In the rows, zero is written as 128.
which system made each run
trace 1, voru (11 x 22)
[[111 161 160 120 161  95 138 135 128 153 180  87 133 135 106 123 101 124
  116 141 135 144]
 [150 141  98 152 131  86 160 117 152 149 165 150 169 156 111 124 112 132
  109 150 126 158]
 [186 144  96 123 114  92 149 110 107 163 128 169 136 116 134 105 136 117
  153 118 135 148]
 [137 124 150 115 154 108 124 105  98 154 112 141 109 133 136  83 158 126
  171 132 101 171]
 [ 87 128 147 137 129 144 156 146 125 134 162 147 117 137 118 113 160 146
  185 142 100 166]
 [133 128 129 100 152 147 148 180 141 159 189 144 117 127 127 131 133 145
  167 128 152 135]
 [184 152 153 122 190 140 112 141 126 157 173 136 137 152 127 140 136 141
  125 139 123 141]
 [179 155 159 146 121 122 142  91 125 132 186 139 111 165 102 144 127 121
  137 143 108 151]
 [155 151 128 119 123  84 179 117 142 164 138 141  93 173 111 140 115 109
  171 144 158 158]
 [156 190 121 135 170  96 161 131 124 178 108 110 134 130 131 103 134 111
  175 133 127 172]
 [125 154 140 147 152  93 143 116 135 155 179 130 130  98 110  71 159 118
  153 120  94 193]]
trace 2, Kuni (11 x 22)
[[154 116 122 119 103 144 109 115 119 105 176 156 139 119 117 138 125 149
  124 111  86 125]
 [156 122 116 109 110 129 139 124  98 104 107 143  95 147 143 148 161 127
  158 125 123 117]
 [140 137 160 142 157 139 132 128  97 143  96 106 124 158 143 131 140 121
  140 158 145 120]
 [129 149 143 164 156 132 134 135 167 129 146  87 126 127 118 126 141 119
  117 138 133 149]
 [124 130 108 131 111 108 132 120 187 134 122 147 114 119 112 140 108 116
  116 110 160 135]
 [127 123 118  97 124 113 107 118 125 147 103 138 150 121 118 125  69 140
  127 113 112 129]
 [103 147 114 109 125 117 122 132  83 107 140 110 148 102 130 121 130 140
  125 112  87 120]
 [104 110 124 135  97 113 162 125  95 108 153 143 120 138 136 124 163 128
  132 147 139 117]
 [147  84 128 141 148 145 141 138 130 146 126 151 140 158 145 109 148 141
  144 163 134 142]
 [156 140 147 144 165 159  99 139 144 142 124 129 124  99 137 117 164 120
  132 112 131 141]
 [120 146 170 130 123 129 107 107 159 118 140 134  86 123 103 149 130 110
  119 110 143 132]]
trace 3, daka (11 x 22)
[[109 139 122  72 152 130  93 160 114 143 127 154 150 113 137 155  97 148
  101 109 156  86]
 [147 115 130 123 104 136 108 107  83  96 168 109 163 131 121 144  93 150
   86 129  90  94]
 [172  91 109 159  84 118 148 103 110  88 124 132 108 159 148 135 172 115
  107 147 145 108]
 [157 105 150 168 133 161 136 124 118 160  71 106 126 119 158  91 146 111
  150 150 162 127]
 [100 145 146 168 162 149 109 137 171 125 127  91 132  85 120  95 153 124
  137 109  94 170]
 [ 60 139 132 122 111 126 121 144 199 114 149 155  98 103 101 154 125 121
  121  97 157 134]
 [113  96 125  58 135 120  93 140 143 132 105 132 117 148 124 160  56 146
  112 119 145  98]
 [170 134  83  95 130 118 102 132  72  93 128 108 164 114 148 145 118 146
   91 107  89  88]
 [139 112 132 170  63 118 152  92  64  99 150 125 142 113 143 112 164 110
   93 144 146  91]
 [131  54 146 186 119 152 144 112 150 126  83 118 120 160 147  91 154 117
  134 179 148 141]
 [144 118 121 147 168 176 105 171 188 145 102 113 117  77 144  92 163 124
  170 100 123 161]]
trace 4, voru (11 x 22)
[[171 133 158 148 168 151  71 104 159 149 117 129 136 104 126 106 129 123
  114 109 102 153]
 [101 144 145 131  98 123 117  95 156  91 157 167  95 136  93 153 136 131
  137 103  84 153]
 [109 149  97  59 125  93 153 154 119 136 132 137 109 149 124 167  92 140
  158 119 145 113]
 [160 153 104 122 179 101 133 148  80 129 122  71 167 141 154 117 137 134
  109 144 110 123]
 [132 103 155 182  97 115 145  89  97 121 171 129 145 120 127  82 162 112
   97 155 128 136]
 [115  80 132 130  96 137 152 121 166 167 107 192 117 144 122 114 103 129
  162 146 171 141]
 [165 155 106 121 167 172 113 165 152 143  81 127 125 109 148 138 139 136
  183 103 113 143]
 [119 156 179 123 157 135  86 121 117 100 182  97  98  91 117 121 172 123
  118  97  92 140]
 [ 72 120 153 107 117 105 141 120 142 126 186 161 130 182  88 159  85 150
  107 153 129 131]
 [194 147  51 114 125 115 181 161 128 142 118 124 159 161 143 165  87 140
  143 142 144 114]
 [208 148 139 147 153  98 117 100  72 136 110  82 120 102 162  86 185  90
  106 126 136 130]]
trace 5, daka (11 x 22)
[[106 111  97 124  94 108 148 148 145 109 113 136  97 100 145 131 163 102
  112 108 195  96]
 [105  89 156 123 142 147  92 126 116 157  86 103 163 112 137  99  78 138
   99 142 139 106]
 [133 100  90 147 116 146 105 135 154  71 148 119 146  97 127 122 153 144
  103 101  66 130]
 [111  90 144 122  75 139 125 126 125 117 133 154  91  95 140 128 151 106
  117 110 193  90]
 [117  80 167 129 154 172  81 128 123 118  72  92 131 145 142 124 107 143
  110 149 120 105]
 [145 131  94 150 118 166 115 161 150  76 145  90 133  79 139 138 162 132
  117  95 105 113]
 [105 111 169 142  95 127 115 112 136 121 135 112  98  93 124 124 133  93
   81 120 199  88]
 [116  83 127 147 133 159  91 122 169 100  57  98 139 147 131 139  88 137
   94 140 115 110]
 [152 114  76 124  99 139 116 150 146  90 123  91 121  54 149 116 137 120
  124  77 121 109]
 [ 72 106 163 131 106 116  90 104 105 115 110 121 124  80 135  99 146 107
   68 111 165  90]
 [ 87  54 122 153 100 182 107 137 159  77  86 117 149 137 133 130 105 155
  107 144 105 104]]
trace 6, rit (11 x 22)
[[116 118 169 145 106  96 145  83 124 158 144 114 124 145 100 105  83 112
  115 155 148 139]
 [135 120  76 138 145 115 125 132 188 105 108 123 153 151 118 138 101 144
  111 127  81 157]
 [143 143  97  94 137  91 142 140 121 167 107 147 116  88 148 100 144 114
  165  96 151 144]
 [ 79 123 180 106 152 110  92  98  95 142 148 144 134 130 113  97 128 137
  119 132  92 147]
 [100 136  97 124 128 153 149 166 139  96 156 156 144 153 121 162 138 168
  159 131  82 136]
 [170 104 123 108 142 116 157 150 115 150 154 151  93 150 152 125 172 116
  149 141 187 121]
 [167 156 182 168 158 146  99  92 101 151 142 129 162 149 120 126 126 132
   97 154 112 134]
 [145 164 107 163  80 137 160 113 173 103 147 129 112 131  97 161 112 126
  163 114  98 153]
 [143 121 120  99 142  73 140 113 162 143  79 139  75 170 128 139 127  97
  135 132 176 140]
 [140 169 136 105 188 102 101 123  97 167 108  99 173 127 123 118  74 136
  115 129  99 143]
 [ 89 162  96 122 104  87 156 132 135 109 193 128 135  90 105 114 140 131
  139  98  86 160]]
trace 7, meker (11 x 22)
[[ 66 112 131  94 103 112  86 107 197  77 130 171  88 140  90 174 108 134
   92  91 111 127]
 [ 89 123 101  56 111 139 133 172  99 127  93 125 137 139 135 181  49 157
  137 121 155  67]
 [132 127 101 126 135 114 129 141  32  91 116  44 184 110 163 111 128 143
   88 143  94  81]
 [115  95 128 224  74 133 162  88 100  95 122 152 171 145 140 101 188 122
   87 179 130 122]
 [148  24 114 169  87 178 156 148 205 140 115 152  98 119 141  89 140 121
  168 143 173 142]
 [129 135 129 118 183 184  62 171 195 124  69 105  94  61 147 122 168 119
  147  69 128 138]
 [ 36 207 179 140 110 145  82 116 147  91 156 116 125  65  83 167 120 124
   87  77 114 107]
 [ 70  81 125  96  82 102 141 135 154  82 170 113 116 185 101 189  50 142
   62 150 160  75]
 [190  98  51 105 127 140 141 170  85 122  50  88 185 155 181 158  77 148
   99 151 162  54]
 [162 132 102 208  76 137 128  83  53  97  77  77 187  55 164  63 171 111
  108 123  81 115]
 [ 54  47 148 220  49 135 158  76 189  78 105 165  96 135 112  81 193 110
  132 154 120 169]]
trace 8, rit (11 x 22)
[[100  93 142  75 149  91 142 135  83 154 123 118 125 174 140 123  96 139
  125 166 157 112]
 [155 128 102 151 165 132 132 153 114 118 174  95 191 122 139 106 136 151
  100 144  80 136]
 [125 129 115 173  76 129 165 117 143 134 152 183 129  95 127 100 177 115
  148 120 148 150]
 [140  75 166 124 132 151 101  95 150 140  91 172 102 181 122 127 113 135
  143 152 120 141]
 [171 173 126 112 178 160 105 155 134 121 109  88 119 126 136 156 127 138
  161 105  93 133]
 [ 94 190 161 123 118 100 148 127 119 141 167 116  94  98 109 139 141  98
  129 108 169 123]
 [ 95 114 130 121 116 105 131 113 145 121 140 154 154 186 104 162  71 150
   82 156 134 117]
 [200 116  45 109 136 106 149 151 128 118 124 115 155 130 152 127 118 138
  130 122 111 127]
 [139 142 145 150 125  82 136  86  79 155 121 127 127  91 139  62 176  95
  129 123 131 151]
 [ 62 114 162 158 111 151 125 104 150 121 115 151 142 152  95 117 106 154
  162 148  66 170]
 [142 103  90  86 164 148 137 193 188 119 123 134  86 149 138 153 142 144
  182 117 133 143]]
trace 9, zuneg (11 x 22)
[[ 88 111 143 127  74 118 146 105 149  90 146 114  66 120 101 132 128 115
  152 111 118 139]
 [ 83 122 121  81 167 125 117 165 130 123  72 132 106 156 147 152 134 138
  142 130 145 112]
 [126 169 125 123 146 123 140 151  72 161 142 103 181  92 139 114 113 138
  127 128 129 112]
 [147 103 122 140 114  93 125 107 148 118 189 144 144 122 118 110 139 117
   66 130 141 128]
 [137  92 115 153  91 155 133 114 145 114  76 181 129 164 134 149 132 136
  138 145 134 118]
 [158 115 140 125 136 157 127 136  96 121 107  68 106 115 144 108 131 128
  174 128  99 130]
 [ 94 163 173 133 167 120  94 121 137 121 160 123 118 102 116 119 172 117
  102 112 119 144]
 [ 76 122 131 135  94 140 148 145 169 137 145 166 138 146 101 162  85 146
  128 138 160 118]
 [184 111  72  94 136 134 133 164 131 127  95 101 131 127 151 143  96 137
  141 116 137 105]
 [158 176 138 140 130  99 104  86  75 135 112 121 144  84 139 103 158 102
   98 104 126 125]
 [ 77 104 156 158  89 104 147  88 134  98 156 135 125 167  99 129 121 126
   95 163 122 137]]
trace 10, nis (11 x 22)
[[134 168 141  97 111 126  84  92  98 114 125 175 122 112 113 158 128 130
  118  87 104 111]
 [130 128 129 104 102 107 151 101  76 116 119 127 118 174 121 147 102 139
  161 149  94 125]
 [156 112  97 119 159  99 161 153 102 121 119  90 128 164 155 119 155 126
  135 160 133 129]
 [141 143 133 169 155 123 142 135 130 164 147 128 163 112 136  91 157 118
  110 142 149 146]
 [124 116 152 152 134 140 105 111 186 138 159 162 127 126  99 116 130 135
  123 122 106 168]
 [120 140 114  85 133 135 112 142 159 127 115 176  98 131 119 157 126 140
  166  95 116 140]
 [119 158 146  71 147 127 113 141  69 147 128 116 126 118 133 141  99 141
  153 117 123 107]
 [130 140 147 127 135 108 135 119  79 105 171 109 138 167 124 151 134 137
   92 154 121 111]
 [182 124  96 148 112 100 174 121 140 131 154 145 126 169 129 136 141 121
  126 151 150 140]
 [195 125 114 135 164 120 118 122 145 167 105 128 141 118 143  90 131 119
  142 126 126 158]
 [ 99 167 151 144 166 132  98 115 134 134 129 139 145 101 114 107 155 135
  134 113  77 170]]
trace 11, nis (11 x 22)
[[ 94  97 125 119  89 184 126 168 124  81 150 134 121 117 136 168 129 154
  131 119 137  76]
 [161 107 152 132  84 166 127 129  94 114 117 111  98 124 147 153 128 112
  124 132 187  65]
 [168 129 145 191 110 160 128 103 124 109  72  73 136 148 133 145 112 113
   97 155 147  98]
 [130 135 114 195  96 123 158 115 181  97  88  63 108 109 122 121 135  95
  126 125 132 145]
 [ 79 110 121 139 116  98 124 118 185 137  65 104 107  88 123  93 109  95
  117 109 158 144]
 [ 43 103 106 115 107 125 101 139 155 114  94 120 163  80 117 118  77 145
   98 104 113 112]
 [ 68  74 102  99  59 129 124 139 105  76 151 133 130  81 133 126 118 141
  104 101 127  79]
 [126  52 123 129  59 153 131 120  72 104 106 148 133 124 158 127 130 134
  107 147 169  60]
 [164  76 127 193  85 203 140 136 106  99  88  89 155 127 162 124 139 133
  125 163 134  87]
 [131 109 154 216 100 188 138 128 163  97  90  74  95  96 146 109 182  94
  134 136 160 124]
 [ 70 120 173 182 105 170 119 120 210 131  47  99  94 109 111 130 109 100
  133 125 182 129]]
trace 12, Kuni (11 x 22)
[[ 72 107 148 149 110 143 137 126  70 125 131 117 160 105 137  89 139 143
  136 146 103 120]
 [ 94  71 134 155 118 157 143 151 143  99 165 141 121 123 136 100 185 141
  134 145 119 138]
 [146  77 145 136 128 189 103 148 158 136 115 177 111 131 144 133 154 136
  141 129 168 114]
 [164 116 182 122 153 186  67 128 137 128 125 104 103 117 128 145 110 134
  124 112 128 110]
 [136 153 144 136 114 147 111 123 152  70 131  77  90 136 112 186 122 118
  103 109 129  99]
 [142 118 103 134  83 119 166 125 138 112  90  88 117 161 126 164  71 119
  124 144 163  96]
 [141 109  95 150 126 113 137 126 116 134  76  62 176 113 145  95  82 126
  102 147 121 116]
 [ 90 127 122 188  85 122 134 103 124 112 119 101 164  66 127  80 141 115
  101 116 109 136]
 [ 63  59 132 151  68 140 139 108 155 110 122 169 119 114 115  91 134 135
  148 132 115 150]
 [ 90  59 132 104 143 194  92 165 138 126  91 162 134 115 148 112 129 167
  161 123 109 122]
 [109 113 181 113 138 202  75 164  98 108 155 108 112  75 143 136 153 140
  119 105 139  79]]
trace 13, zuneg (11 x 22)
[[108 177 126 147 156  55 192 108 135 143 111 136 102 204 112 127 171 110
  169 167 115 195]
 [115 112 124 112 186  90 171 143 157 200 115 138 132 174 125  76 109 140
  191 171 120 207]
 [148 133 113  81 184 104 112 130 140 192 163 183 156 113 114  79 109 156
  184 105  61 202]
 [145 137 131  60 110  95 124  98 109 169 205 236 103 126  99 123 118 143
  184  98  99 169]
 [182 137 129  46 135 101 146 117  83 152 162 207  88 213 121 182 117 146
  181 138 127 130]
 [227 204 130 110 177 102 172 130  71 167 150 147 113 208 137 163 158 129
  185 163 126 150]
 [200 189 166 163 180  79 168  95 146 195 175 139 107 198 103 114 150 101
  156 170 135 209]
 [153 153 136 139 169  95 156  97 222 184 123 176 110 208  78 127  96 130
  190 152  90 235]
 [154 165  93  61 164  84 152 126 168 193 106 163  92 145 101 106  78 137
  252  98  70 225]
 [137 188 127  13 178  22 122 100  86 205 165 193  98 131  98 105 101 129
  193  86  88 196]
 [132 174 107  42 141  23 174 101  72 180 208 246 136 218  96 151 112 151
  167 147 102 167]]
trace 14, meker (11 x 22)
[[ 72 125  78 143  79 131 151 121 190 132  41 183 137 117 114 131  99 131
  166 111 128 147]
 [ 51  94  84  63 134 106 116 174 136 118 117 104 123  54 141  87 119 139
  149  82 107 130]
 [ 24 123 145 120 161 138  84 148  93 101 124 149 182 112 138 126 161 159
   66 132 107  99]
 [100  67 134 147  76 190 140 162 105 104 207 154 172 124 131 142 116 170
  100 155 144  71]
 [203  47 131 133 127 190 102 153 120  89 120 101 105 142 180 143 165 129
   97 143 170  68]
 [168 159 171 212 105 216 105 108 132 109  70  83 121  93 141 146 151 103
  128 122 139 103]
 [105 132 139 191  66 133 151 102 219  70 129  66  65 105  90 145 128  88
  122 109 136 144]
 [ 79 125  88 115 124  96 129 148 227 120  43 115 100 131 121 162  82 106
   98 108 193 115]
 [ 79 149  64 101 120 108 100 151 132 129  71  90 199  55 130 120  50 145
   94  84 105 102]
 [ 48  91  79 129  79  86 116 105  79  51 127 142 187 105 134 112 144 152
   53 120  70  97]
 [ 66   9 113 141  59 170 153 145  97 105 105 182 162 151 160 112 139 164
  126 175 154  80]]

runs to name
trace 15 (2 x 22)
[[106  94 112 129 138 131 153 168 140 134 102  88 132 136 146 115 112 136
  138 150 150 119]
 [118 113 135 150 131 140 103 139 130 137 133 113 162  85 139 100 128 126
   81 124 152 107]]
  Kuni
trace 16 (2 x 22)
[[166 129 143 124 158 114 146 126 111 178 147 173 135 172 136 121 134 128
  138 163 162 140]
 [195 139 134 148 150 138 135 108 134 152 149 142 142 171 114 130 118 142
  154 152  92 168]]
  zuneg
trace 17 (2 x 22)
[[147 173 133 149 179 145  93 116 180 143  85 142 151 152 108 152 106 142
  129 126  90 164]
 [141 174 109 123  91 102 134 108 130  94 179 120 102  93 102 142 141 115
  140  79  89 141]]
  voru
trace 18 (2 x 22)
[[107 129 145 178 157 157 173 155 117 131 102  43 133 142 141  92 146 135
  184 172  96 165]
 [100 156 111 151 171 106 155 177 205 146 178 125 120  97 119 106 177 113
  129 115 160 170]]
  daka
trace 19 (2 x 22)
[[ 70 155 102 163 134 159 165 185 183 143  89 120 148 108 132 135 127 132
  161 132 161 133]
 [ 98 105 174 104 130 148  84 145 160 137 163  89 102  65 112 112  90 122
  104  92 156 111]]
  nis
trace 20 (2 x 22)
[[ 91 143 166 108 167  96 111 120 145 146 173 135 127 151  98 135 104 133
   97 135 129 144]
 [160 140 100  90 138 116 134 142 122 146 163 162 160 170 120 168  85 156
  119 138 128 116]]
  meker
trace 21 (2 x 22)
[[136  73  74 118  70  98 154 126  85 101  98 107 155 134 157 127  99 125
   81 145 163  67]
 [157  92 122 194  96 155 141 103  71 128 109  96 200 110 148  74 123 139
  116 166  95 118]]
  Kuni
trace 22 (2 x 22)
[[119 153  74 109 100 160 140 179 118 116 158 218 151  98 144 167 173 155
  150  97 144  99]
 [203  99 169 100 110 139 124 117  70 166 149 113 108 132 149 130 100 112
  120 140 202  73]]
  zuneg
trace 23 (2 x 22)
[[144 110 103  70 169  99 127 141 125 140  57  89 130 211 133 160  41 150
  140 160 116 119]
 [141 189  71 128 158  88 154 170  84 106 170  52 177  77 151 114 157 126
   96 113 108 114]]
  nis
trace 24 (2 x 22)
[[169 127 109 133 123  80 156 115  85 134 181 105 175 166 128 134  93 129
   62 168 146 102]
 [226  90  89 151 109 117 146  88 106 146  94 158 157 167 150 107 126 124
  122 159 125 133]]
  meker
trace 25 (2 x 22)
[[151  84  93 147  39 111 128  83 122 109 151 155 147  65 125  91 116 119
   95  97 125 117]
 [102  42 150 123 106 129  97  87 109 109  66 161  96 136 149  88 164 118
  124 137 127 124]]
  daka
trace 26 (2 x 22)
[[117 111 132  79 130 149  95 149 155 123 188 194 109 110 112 142 134 154
  145  91 112 134]
 [146 145 151  71 130 147 103 129  66 138 130 179 117 146 136 169 124 148
  150 118 134  89]]
  nis
trace 27 (2 x 22)
[[135  92 137 158 109 152 149 152 165 161 151 106 151 127 120 117  70 129
  112 154 182 114]
 [184 109 111 125 164 109  77 105 176 121 116 122 129 120 126 109 128 120
   86 103 102 152]]
  daka
trace 28 (2 x 22)
[[114 125 126 113 116 101 117 116 109  99 151 111  99  80 133  99 175 111
  120  89 113 132]
 [ 56 119 146 137 110 139 133 122 106 122  92 159 144 150 129 134 133 143
  124 152 131 115]]
  rit
trace 29 (2 x 22)
[[109 105  81 124  57 114 158 108 131 126  49 157 129 137 132 141  89 122
  149 127 151 109]
 [125  73 106 120 127 147 117 153  96 112  90  52 153  83 159  83 102 138
  125 127 110 104]]
  nis
trace 30 (2 x 22)
[[123  68  61 128 146 104 144 164 172  99 136 112 167 158 139 120 117 149
   80 150 122 128]
 [146 125  90 132 110 150 111 136  97 139  87 185 173  75 164 113 154 129
  108 103 152  94]]
  meker
trace 31 (2 x 22)
[[ 89 140 152 131 140 109 117 108 141 104 135 191  85 144 121 135 216 115
  135 118 118 156]
 [ 89 146 146  82 115 147 143 152 102 164 149 142 134 129 113 148  61 157
  188 128 120 120]]
  voru
trace 32 (2 x 22)
[[150 121 123 197  82 116 160  89 162 123 125 122 135 138 115 122 127 100
   99 150 152 133]
 [145  99 112 137 128 113 128 109 180 149  58 125 107 122 131  96 113 107
  157 125 136 162]]
  daka
